Rotation paths and how fast each direction turns (deg/step):
Each turn is a multiple of 5 degrees from 10 to 175, or 0.
Each row of a path follows its step; steps can be skipped.

step 0: [  3   2  14  -5  -1   0  -5 -21   5 -20   8  -1  10   9 -14  -5   7  -4
   9  -2  -1   6  -3  15  -7  -7 -14   1   1  10  17 -17 -20   7]
step 1: [ 16   3 -12 -14  -7   3   5   2  -2   4   0 -11   7   8   1 -12  -2  14
  -2 -11  -3   1  13  19   0   3  14   4   4 -18 -11  -8  13  23]
step 2: [ -6  28  18  -3   2  -2  -3   8  -3  -6  13   2  -9   2 -10  -2  14   5
 -12   0  20  13   6 -11 -10 -10   5 -14  -4 -11  -3  -4  -3  -7]
step 3: [-21  -4   6  10 -13 -18   8  -4   2   2   6 -16   0   9  10   9  -2   7
   1 -19   0 -10   6  12 -13  18  -3   1  -3  10 -14  -2   6  -8]
step 4: [  1   5   8   0  -4   2   6  22  18   7 -22  -3   7 -17  11  14  17   3
  -1   3 -10   4   2  12  -8 -19  -2  -1  -1  -8   7   8  -9  -3]
step 5: [ -7  -9 -18   9   3   5  -6 -14  -8 -22  -2   2  19  11   4  19  19  -6
  13  -5   9  -4  11 -11  -4   2  -3  -5  -4  -7   2   4  -2   1]
step 6: [  7  14 -15 -14   3 -11  -8  23   5  -2  12 -16  15  -5   6 -10   1  -4
   5   2  -4  -4   6   7  13  10  -6 -10   9  13  18   6   1   5]
step 8: [  9   5  13  -5  -3  -5  -3   5  -9 -19  -7 -18  -9  22 -16   7 -10   6
   5  -1   3  -5  -1   6 -11   4   6  18  14  13  13   7  -4  -8]
step 9: [ 12 -13   7  -2  10  -8  -6  -2  -2   9  -1   2  -1  -3   2  16   0  28
  -1  13  -9  12   5  19  -8   6   7 -17  -8  -2  -3  -6   1  15]
step 11: [ -2   9   2   0  -9  -4  13  -1  -2   2  20 -10  -4 -13   3   6   2   3
  23  -9   4   6  10   6   3  15 -11   3  -3   1  -5 -10 -28  13]
step 13: [  1  13  -3   1  -4  17  12   4 -12 -15  -4  -7  -6  16   7  -1  -2  -8
  11 -15  11  -6  13  11 -13  -7  11 -20 -13 -10  10  -2   1  -6]
Directions:
[-3  1  3  3 -3 -2  4  0  5  0 -4 -4  2 -2  6 -3  7 -4 -3 -9  3  0  7 -2
  1 -2 -3 -3 -3 -2  1  2  5 -3] | 35
[-3 -2  3 -1 11 -1  3 -1 -2  2  3  5 -1 -7 -5  5  2 -3 -3 -2  0  4  5  1
 -2 -2 -3 -3  3 -1  4 -5 -2  1] | 155
[ 2  9 -3 -4  3 -1 -1 -3 -2 -1 -4 -4  2  3 -3 -5 -7 -7  0 -1  3 -2  2  0
  3 -5 -1 -2 -2  0  1 -8  3  4] | 60
[-5  1  2 -4 -3 -3  1 -5 -4  0  3  6 -3  7  4  1  2 -8  3 -3 -2  0  3  4
  0  1  6  3  1  6  4  5 -1  2] | 140
[  4   4   3  -1  -2   3   3   0  -3  -2  -1  -1   1   0  -2   6  -3  -1
   2   1  -2   3   9 -12   1   1   1   6   2  -4  -3   4  -3   0] | 120
[-2  0 -2  1 -1  2  3 -3  2 -9  5  6  0  7 -1  2 -2  0 -2  4  4  1 -1 -1
 -4 -7 -8  0 -2  0 -1  2  2 -5] | 140

step 0: [ 10  -5   0  11  28  -2  -6   0  -3 -18 -13   8 -15   7  -8  18  -4   4
  -7  -7  -6  -2  -2  -4   6  13   4   8 -11  -3   2   9   0 -13]
step 1: [ -5  -1  -3   6   6  14   4 -14 -15 -24  20  -2 -13  -5   4   3 -10   5
   6  16   2   6   0  -6   7  -8  -4  14  -4  -4  -8   7  13   4]
step 2: [-20  -5  -3   9  -5   7 -16 -11 -13   4  -3   7 -18  -6  -1  -3  -8  -3
  10 -11  -1  -6  15   0  -7   4  -5  -5 -14   7  14   5   8  16]
step 4: [  7 -13  12   5  -9  -6  14 -14   0 -14  -1  -4  -7  -6 -20  -2  -5   1
  -2  11  22  -5   0   3  -8  -5   9   0   2  -2  -8  -1  22   9]
step 5: [ 19  -5   3   3  -5   1  -4   3  -5   3  -7   2 -16 -12  -4  -9 -24   8
  -4  -2   9 -10   4  -5  -7  21  -9   3  -3  19  14  -2   1  -1]
step 6: [  4  -2   6  10  -1  -1 -15  27  -1  -8  12   3  -8  -5  -1   0  -9   5
  -8   3 -10   0  -8 -11   0  14   7  11  -8 -20  -1  -3  19  -5]
step 7: [ -6  14  -1   9  -7  11  -1 -15  -3 -12  17  -2 -11  -9 -15  -4   6   1
   0  -4   7 -14  -5   9  -4  10  15  20   4 -13   4  -2   0   9]
step 8: [ -4  -8 -10  14  -6  10 -23 -13  -2  -1 -17  12  -6   1   2   3  -8  -4
 -11  -7  21  -7  -2 -12   6   8  -4  10   8  -2   6   7  -9  -6]
step 9: [ -1  -5   5  22   0 -11  -5  -2  10 -18  -3  -4 -11   1   1  15  -7  -9
  -5  11  -6  11 -16  -4  12   5  -9  -5   7  -9   5  11  11  14]
step 10: [  7  -2  -8   5  -2  12   5  -4   1  -6  -1   5 -33   2 -23   5  -6  -3
  20   9  -2 -10   4   7  12  -4   7  -4   3   3   3  -3   4   6]
step 13: [  7  -6   8  -3  -5  12   1 -17 -13 -20   2   9 -21  -6  14   0   5  10
   8  -3   7 -12   8   4   4   1   6  11 -11   5   7  13  12  -3]
Directions:
[ 1 -1 -1 -1  0 -2 -8  0  4  4 -1  3  5 -5  0  1 -2 -4 -3 -2 -5  2 -2  8
  2  3 -7 -1 -4  1  3  2  7 -2] | 115
[-4 -3 -1  1  3  5 -1 -6  0  5  8  1  0 -1  7  4  4 -1 -4 -2 -3 -1  3 -3
 -2  0  2  8  0 -3  3  7 -1  1] | 60
[ 2  4 -6  1 -3  3 -4  5  4  0  1 -2  0 -1 -3  0  1 -4 -5 -1  3  1 -6  0
  7  5  4  3  8 -4  3  0 -6  2] | 35
[-5 -2 -1  1 -1 -4 -4  1 -2  7 -3 -2 -1 -3  0 -7 -6 -3  3 -5  4  3  3 -5
 -1  3 -3  2  1  6 -4  5 -5  0] | 120
[ -4   0  -3  -4  -4   0  -3   5   3   3   1   0  -6  -3   1   0   1   3
   6  -3 -10  -2   4   0   0   1   2   0   2  -5  -2  -8   1   5] | 90
[-1 -1  3 -3  3  3 -3 -2  1 -1 -2  1  4 -7 -2 -4  3 -3  7  6  0 -9  0  0
  3 -2  5  1  0  5  7  1 -2  5] | 130
